One turning vector, and how many steps it has turned
The counts run from 0 to 739.
[105 117 153 141 180 172 138 166  91 126 128 135 144 119] : 585
[115 137 157 151 180 181 148 164 117 113 124 142 114 116] : 437
[150 130 125 102  83 161 152 121 103  72 106 135 121 134] : 398
[145  76 120 115 127 147 178 144 142 110 145 161 143  94] : 233
[169 122 141 127 134 147 153 162 138  77 113  83 106 114] : 153
[125  99 150 161 129 105 194 161 140 145 117 107 129 115] : 217
[149 108 169 133 170 167 135 180 100 115 130 120 133 113] : 292
[138 129 122 103  92 170 154 112 102  73 108 140 122 136] : 98
[112 154 117 137 134 158 143  89  96 121 116 154 172  86] : 33
[120 135 168 150 122 145 143  95  65 123  93 105 137 133] : 649
[151 123 156 134 171 170 147 171 130  92 125 120 103 115] : 144
[130 140 184 156 130 142 148 111  75 127  93 106 123 135] : 352
[121  94 144 157 142 122 195 161 147 143 133 135 132 101] : 522
[ 98 139  93 134 139 151 161  90 127 101 121 137 165  85] : 180
[ 78 166 124 151 149 167 153 147 105 129 114 161 151 116] : 726
[149 155  99 125  93 121 155 127 124 112 105 105 173  81] : 19
[144  77 132 131 139 148 183 153 144 117 145 156 132  95] : 530
[ 76 170 119 157 112 134 167 147 107 127  92 123 142 138] : 118
[153 133 124 107  69 146 155 130 106  81 101 123 124 136] : 700
[108 136 103 125 141 166 156  82 121  92 122 140 155  88] : 482
[110 165 103 128  72 133 160 131 108 104  92 124 146 132] : 710
[149 127 157 162 110 114 190 160 136 148 113 126 120 107] : 68
[125 141 176 155 133 151 144  99  70 125  99 111 128 131] : 349
[ 94 162 118 133  88 141 158 125  96  98  84 112 132 151] : 110
[126 137 181 153 136 147 147 102  70 129  96 110 127 134] : 350
[ 81 158 134 158 159 165 155 157 118 133 118 157 140 117] : 428
[165 120 145 125 143 153 150 167 135  77 116  92 105 116] : 151
[137 137 177 172 116 118 177 145 107 154 101 109 122 126] : 361
[103 120 164 166 138 120 175 119 105 125  97  89 117 144] : 506
[157 115 123 113 107 164 169 133 135  97 135 176 127  95] : 86
[161 110 141 134 117 152 177 155 141 125 137 177 126  88] : 380
[143 160  96 130  95 119 159 121 120 113 110 113 173  79] : 21
[105 131 127 132 151 171 149  73  98  93 113 129 137 113] : 489
[147 134  98 123 110 128 156 131 131 113 124 125 175  64] : 621
[102 129 132 132 150 171 147  76  97  94 112 125 137 117] : 490
[120 140 150 136 140 172 135  80  70 113 108 138 149 112] : 341
[138 143  91 129 107 119 172 131 149  88 110  94 147  91] : 167
[110 116 151 144 172 167 142 173  98 134 131 142 155 111] : 284
[128 141 180 161 125 134 157 118  80 136  95 104 121 136] : 354
[107 112 158 139 180 171 138 167  91 123 128 128 146 120] : 586
[124 133 146 130 132 163 135  78  68 107 107 126 153 113] : 641
[158 112 120 109 107 168 169 129 132  97 134 178 125  99] : 87
[102 159 119 126  88 142 158 120  95  91  88 115 131 155] : 108
[ 76 172 114 154 114 140 166 144 112 128  96 138 150 130] : 419
[177 138 120 119  94 126 147 149 121  97 107  85 147  95] : 11
[113 117 106 106  80 133 160 128  99  86 102  98 151 146] : 555
[139 157  96 128  98 125 155 115 120 113 111 118 177  76] : 22
[171 142 112 119  91 121 148 144 123  95 106  89 157  94] : 13
[138 134 190 166 132 139 160 126  91 132  99 105 110 134] : 55
[126 137 171 171 117 113 177 143 104 163 104 118 136 123] : 662
[ 76 132 126 146 162 154 151 154  97 138 122 145 169 117] : 577
[121 107 166 168 137 115 180 138 113 137 106  87 118 135] : 210
[106 120 165 166 137 120 179 123 107 132  98  89 117 143] : 507
[103 125 157 148 148 148 154  87  89 102  98  97 120 138] : 498
[ 93 137  98 125  90 125 163 132  98 108  99 103 168 139] : 561
[ 76 158 132 166 151 147 165 164 122 136 111 144 138 123] : 126
[146 107 172 134 166 158 135 179  95 110 121 103 131 122] : 594
[157 112 143 135 116 145 182 155 144 132 137 176 127  87] : 379
[115 146 163 151 172 181 140 160 103 112 116 141 116 122] : 737
[177 135 120 122 103 117 154 163 125 104 111  82 152  91] : 311
[127 137 182 164 128 130 160 123  83 139  95 101 122 136] : 355
[ 84 163 134 149 159 171 148 148 102 127 114 161 143 118] : 728
[ 98 125 151 144 149 162 150  80  88  98 104 106 123 133] : 495
[141 108 165 133 169 171 135 178  98 115 130 124 134 114] : 291
[162 141 113 132 112 120 170 154 156  89 111  85 126 100] : 461
[ 81 133 133 152 153 147 152 166  97 148 120 137 168 114] : 277
[126 130 134 123 134 170 137  80  80 101 117 138 161 100] : 637
[121 136 167 145 138 162 136  87  68 116 102 125 138 122] : 345
[145 132 166 141 167 171 146 171 118  95 120 113  98 122] : 444
[127 138 181 157 144 160 143 104  73 123 101 123 121 128] : 49
[133 140 181 170 122 126 167 132  91 145  93 101 124 134] : 357
